In the data rows, the value 128 means zero.
Some points, one per row:
[121 125 93 130 148 159 136 98 108 101 169 151 114 130 115 148]
[152 117 124 121 131 131 131 91 154 163 105 93 134 123 120 128]
[131 96 135 142 124 154 144 121 92 136 161 104 134 113 111 128]
[189 112 151 115 125 110 175 132 118 119 102 103 161 118 76 119]
[96 144 133 186 103 98 123 140 146 147 107 131 170 71 125 133]
[144 103 118 76 149 141 135 81 132 103 141 110 129 184 132 167]
[133 125 150 104 117 140 110 121 107 134 117 101 114 134 125 138]
[170 135 87 96 125 140 133 103 127 99 128 128 119 148 126 146]
[140 94 139 94 118 133 178 129 121 146 101 101 153 101 154 155]
[127 123 141 132 118 122 142 116 141 130 104 104 102 126 102 121]
[103 148 91 153 149 177 99 121 182 94 151 151 130 134 135 125]
[205 110 115 156 133 119 118 95 119 140 113 104 155 118 154 156]
[135 115 118 115 114 161 132 121 121 138 152 101 112 156 95 147]
[118 129 161 140 119 113 122 134 138 147 108 108 137 133 106 149]
[180 124 129 116 108 137 124 149 110 99 145 117 155 156 125 144]
[122 114 141 142 129 110 111 119 142 142 112 112 126 151 192 129]
[151 96 140 103 156 123 141 138 102 160 106 135 128 120 105 156]
[125 125 148 132 100 120 138 64 119 139 95 106 146 115 82 131]
[156 109 136 157 152 206 118 130 148 139 156 136 141 142 166 145]
[98 125 198 140 110 113 121 124 132 168 141 126 184 94 103 105]
[128 127 112 129 124 150 130 117 146 141 125 129 125 153 139 139]
[101 147 113 105 122 137 135 102 184 92 123 168 120 121 46 94]
[164 165 127 101 130 153 135 116 171 116 123 101 113 161 120 141]
[117 103 127 154 115 165 132 150 127 145 128 122 121 141 142 161]
[153 146 108 87 134 122 137 94 103 136 121 186 124 115 118 138]
[99 131 141 148 110 103 128 178 116 137 130 117 167 109 138 119]
[105 161 135 132 154 166 99 140 149 83 100 165 66 113 120 78]
[150 93 147 117 130 147 142 173 102 144 132 101 144 122 116 136]
[114 166 138 124 123 146 126 141 143 110 129 164 101 102 79 100]
[135 85 133 142 120 121 109 133 99 155 108 114 122 112 122 141]
[139 146 140 131 122 119 124 127 41 153 114 103 124 118 142 116]
[149 96 148 113 141 150 153 140 133 122 111 119 128 140 91 147]
[128 140 69 97 118 151 125 169 132 92 139 117 127 151 121 153]
[144 97 109 116 148 151 127 97 142 105 150 105 132 154 138 144]
[133 116 132 134 104 130 139 130 132 114 141 145 105 131 104 153]
[105 120 144 115 135 93 124 135 98 143 91 164 111 116 134 79]
[110 103 105 125 135 136 175 138 115 121 125 112 104 119 120 137]
[187 120 117 71 120 109 168 140 144 143 119 96 156 190 103 176]
[94 156 81 162 131 141 102 115 84 59 170 167 142 187 169 140]
[62 174 66 169 92 121 95 122 98 82 160 176 116 166 129 135]
[89 170 85 143 102 130 121 157 104 87 140 164 130 185 139 147]
[78 150 87 141 106 134 138 137 114 59 178 166 166 140 112 140]
[129 134 143 131 134 129 114 144 111 139 104 139 89 114 108 114]
[146 116 101 129 144 152 114 157 132 116 100 112 173 123 119 165]
[137 98 145 116 117 106 80 130 98 144 103 131 104 147 124 125]
Then 16 other points, each followed by its number:
[100 127 142 153 105 140 104 135 119 115 166 167 87 137 99 134] 0
[159 129 137 155 135 94 116 156 139 145 111 152 123 92 120 104] 1
[144 111 72 95 126 168 121 117 117 90 141 124 133 153 111 163] 2
[123 133 134 135 101 119 90 145 106 155 131 137 96 144 128 114] 3
[156 96 120 92 159 131 128 115 142 157 115 119 176 116 123 128] 4
[108 149 153 114 128 104 120 131 113 148 112 131 128 97 140 113] 5
[137 151 144 141 146 103 92 131 124 126 102 135 84 128 128 86] 6
[113 148 130 142 124 94 165 145 132 105 120 162 90 111 87 109] 7
[123 126 161 106 146 90 123 144 123 138 108 159 108 107 140 87] 8
[114 113 144 156 151 100 112 127 61 137 123 125 103 124 134 109] 9
[111 153 102 145 139 207 132 120 147 133 132 146 111 140 191 144] 10
[137 100 128 119 122 141 121 135 112 118 116 110 128 124 139 146] 11
[152 103 84 84 132 134 138 131 108 108 131 123 145 133 132 139] 12
[133 114 157 134 104 177 143 142 135 138 111 116 162 126 161 137] 13
[191 114 161 135 106 141 166 131 120 152 106 104 124 107 122 126] 14
[156 109 96 96 138 190 111 107 130 110 127 105 130 163 126 153] 15
Which of these numbered points is nearest to each point below, looking only along the 2 directions in which the first points spread most? Its number follows each.
[126 117 69 104 111 187 135 121 132 99 173 116 147 130 124 160] > 2
[154 110 153 109 126 135 135 132 136 176 104 111 161 114 138 131] > 14
[114 138 81 136 154 143 119 130 140 71 150 161 133 148 123 149] > 10
[160 145 136 103 144 130 126 112 150 110 126 113 123 106 146 140] > 11
[120 113 142 168 108 112 146 115 123 122 138 117 149 86 118 104] > 5
[120 97 143 132 63 118 112 132 156 148 122 94 116 134 139 154] > 13
[89 148 109 119 151 121 110 119 123 113 165 180 93 119 67 120] > 0
[139 98 146 103 153 144 196 103 117 182 96 131 134 126 125 141] > 14
[129 113 91 116 122 137 135 117 140 85 132 137 155 174 145 159] > 2
[146 199 159 163 109 81 110 137 98 101 154 162 98 98 114 89] > 7
[123 172 174 147 149 122 132 123 122 144 143 117 102 162 132 120] > 3
[115 88 148 173 144 123 147 142 109 147 141 99 141 142 48 138] > 13
[101 135 104 148 111 166 115 134 136 115 124 114 121 171 148 134] > 10
[114 148 76 141 139 154 125 133 143 76 170 141 128 156 116 134] > 10
[88 185 137 201 123 99 132 138 154 114 114 151 173 85 129 84] > 7
[120 110 142 119 119 132 102 125 160 181 107 129 97 103 124 90] > 1
[124 108 126 107 133 143 115 202 88 130 114 112 138 152 145 156] > 11
[159 129 146 122 200 105 126 145 135 150 123 141 104 204 100 108] > 11
[128 162 113 164 140 88 143 152 147 105 127 177 103 92 125 67] > 7
[128 107 83 101 168 139 139 127 107 83 171 107 147 143 127 148] > 2
[168 101 135 94 131 176 114 136 92 157 141 109 126 102 117 149] > 4
[122 122 165 145 74 143 146 147 121 157 105 95 184 96 137 117] > 1
[119 131 151 116 153 103 120 108 180 139 128 144 86 116 94 88] > 9
[128 111 132 118 141 124 143 132 167 129 113 100 159 110 152 123] > 13
[215 124 132 131 122 155 136 130 92 128 107 91 124 132 169 135] > 4
[134 169 94 140 147 112 92 136 138 106 180 144 108 162 120 131] > 10
[151 109 84 87 143 153 162 120 134 78 167 112 108 155 153 135] > 2
[94 125 69 112 133 142 124 133 106 73 147 122 128 146 141 156] > 10
[120 92 118 76 164 137 146 147 144 95 125 121 160 140 163 147] > 12
[80 156 86 146 130 127 166 122 161 97 173 163 201 145 157 144] > 10
[113 125 144 117 135 116 98 129 151 124 127 145 130 168 135 117] > 3
[155 161 156 134 129 68 128 144 110 121 134 147 134 106 101 102] > 5
[155 85 122 119 105 140 138 121 168 171 118 92 120 120 122 138] > 4
[115 165 156 97 74 92 97 141 123 146 109 137 133 103 116 81] > 8
[111 145 135 108 117 87 171 150 128 125 114 167 129 76 130 60] > 8
[124 120 162 96 124 100 108 113 124 162 89 130 116 143 120 117] > 1
[128 140 90 138 142 164 132 168 124 104 139 141 119 163 101 160] > 10
[99 144 102 127 143 100 92 123 127 108 135 161 104 125 67 121] > 0
[85 136 113 108 132 116 106 119 115 113 124 161 101 119 155 122] > 0
[117 191 129 137 127 97 153 81 142 123 116 142 74 91 121 86] > 7
[157 129 116 101 46 150 129 142 123 104 136 119 152 146 156 156] > 12
[126 117 171 131 147 99 130 106 146 143 105 125 122 108 120 100] > 1
[131 116 137 116 115 121 93 160 121 180 110 133 97 111 130 99] > 1
[195 121 101 92 117 162 165 133 156 88 138 111 153 176 118 139] > 15
[146 114 108 146 144 145 132 162 136 114 128 114 129 174 136 151] > 12
[155 103 117 92 109 120 136 132 106 141 119 110 152 134 146 152] > 4
[142 142 162 185 122 121 141 162 120 124 154 118 128 87 135 125] > 9
[142 143 80 103 111 134 144 120 95 74 211 141 164 136 121 156] > 2
[143 122 117 105 138 156 107 78 108 127 121 113 138 148 142 148] > 12
[149 96 109 146 147 135 118 142 126 103 123 107 129 180 134 149] > 12
[132 106 116 155 137 151 147 131 115 157 124 126 133 161 130 152] > 11
[96 173 81 173 120 95 99 165 136 97 165 184 109 154 131 117] > 0
[141 129 146 110 129 96 157 106 120 142 132 115 106 146 154 116] > 13
[117 125 124 109 160 136 144 101 136 121 147 114 135 145 122 166] > 12
[100 169 125 108 112 141 117 130 109 103 136 196 92 123 108 99] > 0
[155 131 150 130 133 109 118 126 112 133 107 118 122 108 121 130] > 13
[130 114 106 96 118 159 144 127 104 123 152 129 139 141 146 148] > 12
[103 146 93 130 123 122 125 144 131 96 132 125 130 142 129 143] > 10
[114 137 113 192 141 140 141 173 93 108 133 140 111 140 199 129] > 0
